A =
[[138 132 124 128 134 130 130 133 130 138 118 125 123]
 [119 136 138 137 134 132 127 134 131 127 129 125 128]
 [138 123 122 123 122 123 126 128 128 130 126 125 130]
 [109 133 138 143 136 130 134 133 128 129 130 126 129]
 [127 114 122 131 123 131 129 127 130 128 128 122 124]
 [125 126 129 126 123 125 119 121 119 121 119 120 122]
 [117 133 130 132 138 138 142 132 130 133 134 135 137]
 [132 127 126 130 135 128 133 131 126 135 133 132 130]
 [152 118 120 119 122 126 128 125 125 131 132 127 127]
 [127 118 120 123 120 123 127 125 121 119 117 117 118]
 [124 137 126 116 126 127 118 127 131 136 125 134 134]
 [117 131 136 136 131 132 135 135 134 138 134 132 136]]
Counting starts at 1.
What is the entry in the bottom-right corner?
A: 136
The entry in row 3 and column 1 is 138
What is the entry directly below the largest entry?
A: 127
What is the entry in the top-right corner?
A: 123
The top-left entry -> 138
The entry at row 2, column 2 -> 136
What is the entry in the bottom-left corner?
A: 117
The entry directly above the largest entry: 132
What is the entry at row 2, column 1?
A: 119
The entry at row 1, column 2: 132
What is the smallest entry?
A: 109
The entry in row 1 and column 3 -> 124
The entry just right of the smallest entry -> 133
What is the entry just right of the largest entry?
A: 118
The entry at row 2, column 3 -> 138
What is the entry in row 3 and column 2?
A: 123

a =
[[136 148 118 144 129 113 119 116 133 119 133]
 [139 134 141 130 120 129 121 158 126 109 117]
 [137 147 117 145 134 110 114 113 124 116 136]
 [137 142 115 141 143 108 110 123 118 115 138]
 [126 124 118 115 137 113 106 135 135 102 122]
 [138 133 137 124 119 123 121 157 125 105 113]
 [126 125 117 116 139 113 105 136 132 103 125]
 [125 135 145 115 115 133 115 111 108 121 134]
 [136 141 115 140 143 107 110 124 124 115 137]]
Rows and columns are numbered from 1.
Which number is the entry in row 2 and column 1? 139
Which number is the entry in row 1 and column 2? 148
The entry in row 1 and column 3 -> 118
The entry in the top-left corner: 136
The entry just left of 109: 126
Which number is the top-right entry? 133
Which number is the entry in the bottom-left corner? 136
The entry directly below the centre entry -> 123
The top entry of the column that holds the smallest entry -> 119
Which number is the entry at row 3, column 1? 137
Which number is the entry directly below the largest entry? 113
The smallest entry is 102
Which number is the entry at row 3, column 3? 117
The entry at row 2, column 3 is 141
The entry directly below the smallest entry is 105
The entry at row 3, column 2 -> 147
The entry just right of the smallest entry -> 122
The entry just left of the largest entry is 121
The entry just left of 107 is 143
Which number is the top entry of the column that holds the largest entry? 116
The entry just left of the smallest entry is 135
The entry just right of 103: 125
The entry in row 2 and column 2: 134
Which number is the entry just left of the centre entry? 137
Which number is the entry in the bottom-right corner? 137
The entry just right of the centre entry: 106

[[126, 132, 135, 125, 127, 130, 121, 127, 115, 124, 126, 118, 125, 122], [138, 137, 116, 120, 127, 124, 125, 134, 124, 119, 132, 121, 126, 135], [117, 129, 123, 128, 130, 120, 128, 123, 132, 139, 125, 127, 131, 118], [128, 126, 134, 130, 118, 136, 122, 128, 121, 120, 133, 127, 133, 122], [118, 128, 129, 131, 135, 124, 136, 141, 142, 127, 139, 124, 126, 134], [148, 121, 128, 130, 143, 121, 140, 128, 131, 142, 128, 137, 133, 126], [128, 126, 127, 125, 124, 128, 123, 123, 116, 128, 123, 128, 133, 123], [139, 121, 129, 123, 125, 130, 126, 126, 131, 124, 136, 130, 129, 125], [135, 130, 125, 127, 127, 129, 121, 136, 124, 125, 133, 130, 126, 132], [141, 137, 134, 118, 135, 130, 121, 145, 130, 131, 131, 120, 127, 133], [126, 134, 132, 133, 142, 122, 132, 123, 133, 131, 134, 123, 120, 128], [131, 125, 131, 128, 125, 131, 124, 128, 126, 123, 132, 125, 129, 123], [108, 129, 126, 131, 134, 119, 124, 131, 137, 143, 121, 126, 140, 117], [103, 130, 125, 127, 122, 116, 116, 121, 126, 124, 127, 119, 130, 107], [127, 129, 134, 99, 130, 129, 124, 127, 109, 135, 125, 125, 130, 146]]
The smallest entry is 99
Which number is the entry just right of the smallest entry?
Answer: 130
The entry just left of the smallest entry -> 134
The entry just right of the largest entry is 121

[131 142 148 134 132 133 125 131 116 130 122 120 118 106]
Read off the last entry.
A: 106
The 2nd-last entry is 118
Read off the entry just right of 134.
A: 132
The entry just right of 125 is 131

Read these off the row that follows.
1) The entry just left of 121?
2) The entry just right of 132?
[120 114 139 141 120 137 114 155 121 132 111 124 135 133 133 147]
1) 155
2) 111

array([[136, 125, 132, 126, 129, 131, 125, 127, 133, 127, 129, 132],
       [124, 139, 124, 123, 119, 130, 124, 133, 132, 125, 128, 130],
       [121, 124, 149, 133, 141, 137, 133, 107, 130, 137, 127, 130],
       [129, 125, 126, 143, 129, 128, 130, 129, 125, 132, 134, 127],
       [129, 122, 127, 136, 136, 124, 132, 124, 119, 125, 131, 130],
       [129, 128, 126, 139, 125, 132, 127, 129, 132, 128, 134, 127],
       [123, 129, 126, 136, 126, 126, 132, 126, 128, 127, 129, 123],
       [132, 126, 122, 125, 125, 126, 124, 139, 126, 132, 128, 126],
       [129, 127, 136, 128, 129, 135, 128, 121, 137, 130, 127, 127],
       [124, 126, 138, 121, 134, 131, 127, 126, 124, 144, 123, 129]])
Rows and columns are numbered from 1.
Report the entry at row 3, column 1.
A: 121
The entry just left of the smallest entry: 133
Report the top-left entry.
A: 136
The bottom-right entry -> 129
Report the entry at row 2, column 3.
A: 124
The top entry of the column that holds the smallest entry: 127
Report the top-right entry.
A: 132
The entry at row 1, column 2 -> 125
Report the bottom-left entry.
A: 124
The minimum is 107
The entry at row 2, column 2: 139
The entry directly below the smallest entry: 129
Report the entry in row 3 and column 2.
A: 124
The entry in row 3 and column 3 is 149
The entry in row 2 and column 1: 124
The entry in row 1 and column 3: 132
The bottom entry of the column that holds the largest entry -> 138
The entry just right of the smallest entry -> 130

data =
[[114 109 143 131 103 112 128 144 119 139 101 115 136]
 [117 118 146 138 107 121 130 121 110 144 105 115 123]
 [134 119 124 129 114 124 137 122 130 113 111 130 122]
 [120 124 151 145 111 127 135 112 108 150 108 118 120]
 [118 114 140 130 110 116 128 139 121 137 108 119 134]
 [118 114 140 129 109 116 127 139 121 136 109 119 134]
 [138 144 103 119 151 141 122 104 133 109 152 136 113]
 [131 135 120 126 139 133 126 122 131 124 138 131 125]
 [133 138 110 122 144 136 123 110 130 116 143 132 116]
 [134 135 106 118 141 134 123 116 133 109 142 133 118]
 [132 128 111 114 139 125 123 147 144 112 140 135 138]
 [135 137 113 123 142 135 125 115 132 115 142 133 120]
 [115 109 146 131 102 112 129 147 119 141 101 116 138]
 [135 138 112 121 142 135 124 116 133 114 144 134 120]
 [135 138 107 118 144 135 122 113 134 109 147 135 118]
 [134 124 121 127 122 127 133 121 131 114 120 131 122]]
Rows and columns are numbered from 1.
What is the entry just right of the largest entry?
Answer: 136
What is the top-right entry?
Answer: 136
What is the entry at row 1, column 1?
Answer: 114
The entry at row 1, column 2 is 109
The entry at row 2, column 2: 118
The bottom entry of the column that holds the largest entry -> 120
What is the bottom-left entry?
Answer: 134
The entry at row 3, column 1 is 134
The entry at row 1, column 3 is 143
What is the entry in row 2 and column 3?
Answer: 146
The bottom-right entry: 122
The entry at row 3, column 3: 124

X = [100 104 116 111 128]
The maximum -> 128
The entry just left of 104?
Answer: 100

[[118 136 126 139]
 [115 145 119 137]
 [117 140 129 158]
 [119 135 127 143]
 [126 131 128 139]
 [120 134 127 139]]
Counting starts at 1.
Which number is the top-right entry?
Answer: 139
Which number is the bottom entry of the column that holds the smallest entry?
Answer: 120
The entry at row 2, column 1 is 115
Which number is the entry directly below the largest entry?
Answer: 143
The entry in the top-left corner -> 118
The entry in the bottom-right corner -> 139
The entry in row 3 and column 1 -> 117
The maximum is 158
The entry at row 2, column 2 is 145
The entry in row 1 and column 3 -> 126

[ 99 127 134 103 148 130 105]
The entry just left of the largest entry? 103
The entry just right of 148? 130

Questions about the matrix below. Counting starts at 1.
1) Which number is the entry directly below 123?
2) Which number is the entry in the top-left corner?
3) Which number is the entry at row 3, column 3?
4) Which number is the bottom entry of the column that holds the smallest entry?
5) Which number is the bottom-right entry?
6) Which number is the entry in row 1 and column 3?
7) Which number is the entry in the top-right corner?
8) Which number is the entry at row 3, column 2?
[[122 111 132 131 120 122 132 128]
 [130 115 108 138 117 128 136 124]
 [127 118 108 128 118 113 126 124]
 [143 126 102 136 114 127 128 123]
 [129 128 148 138 118 128 112 131]
 [127 131 105 148 124 127 125 124]
 [122 135 144 125 108 128 127 131]
 [126 115 124 122 115 119 134 127]]
1) 131
2) 122
3) 108
4) 124
5) 127
6) 132
7) 128
8) 118
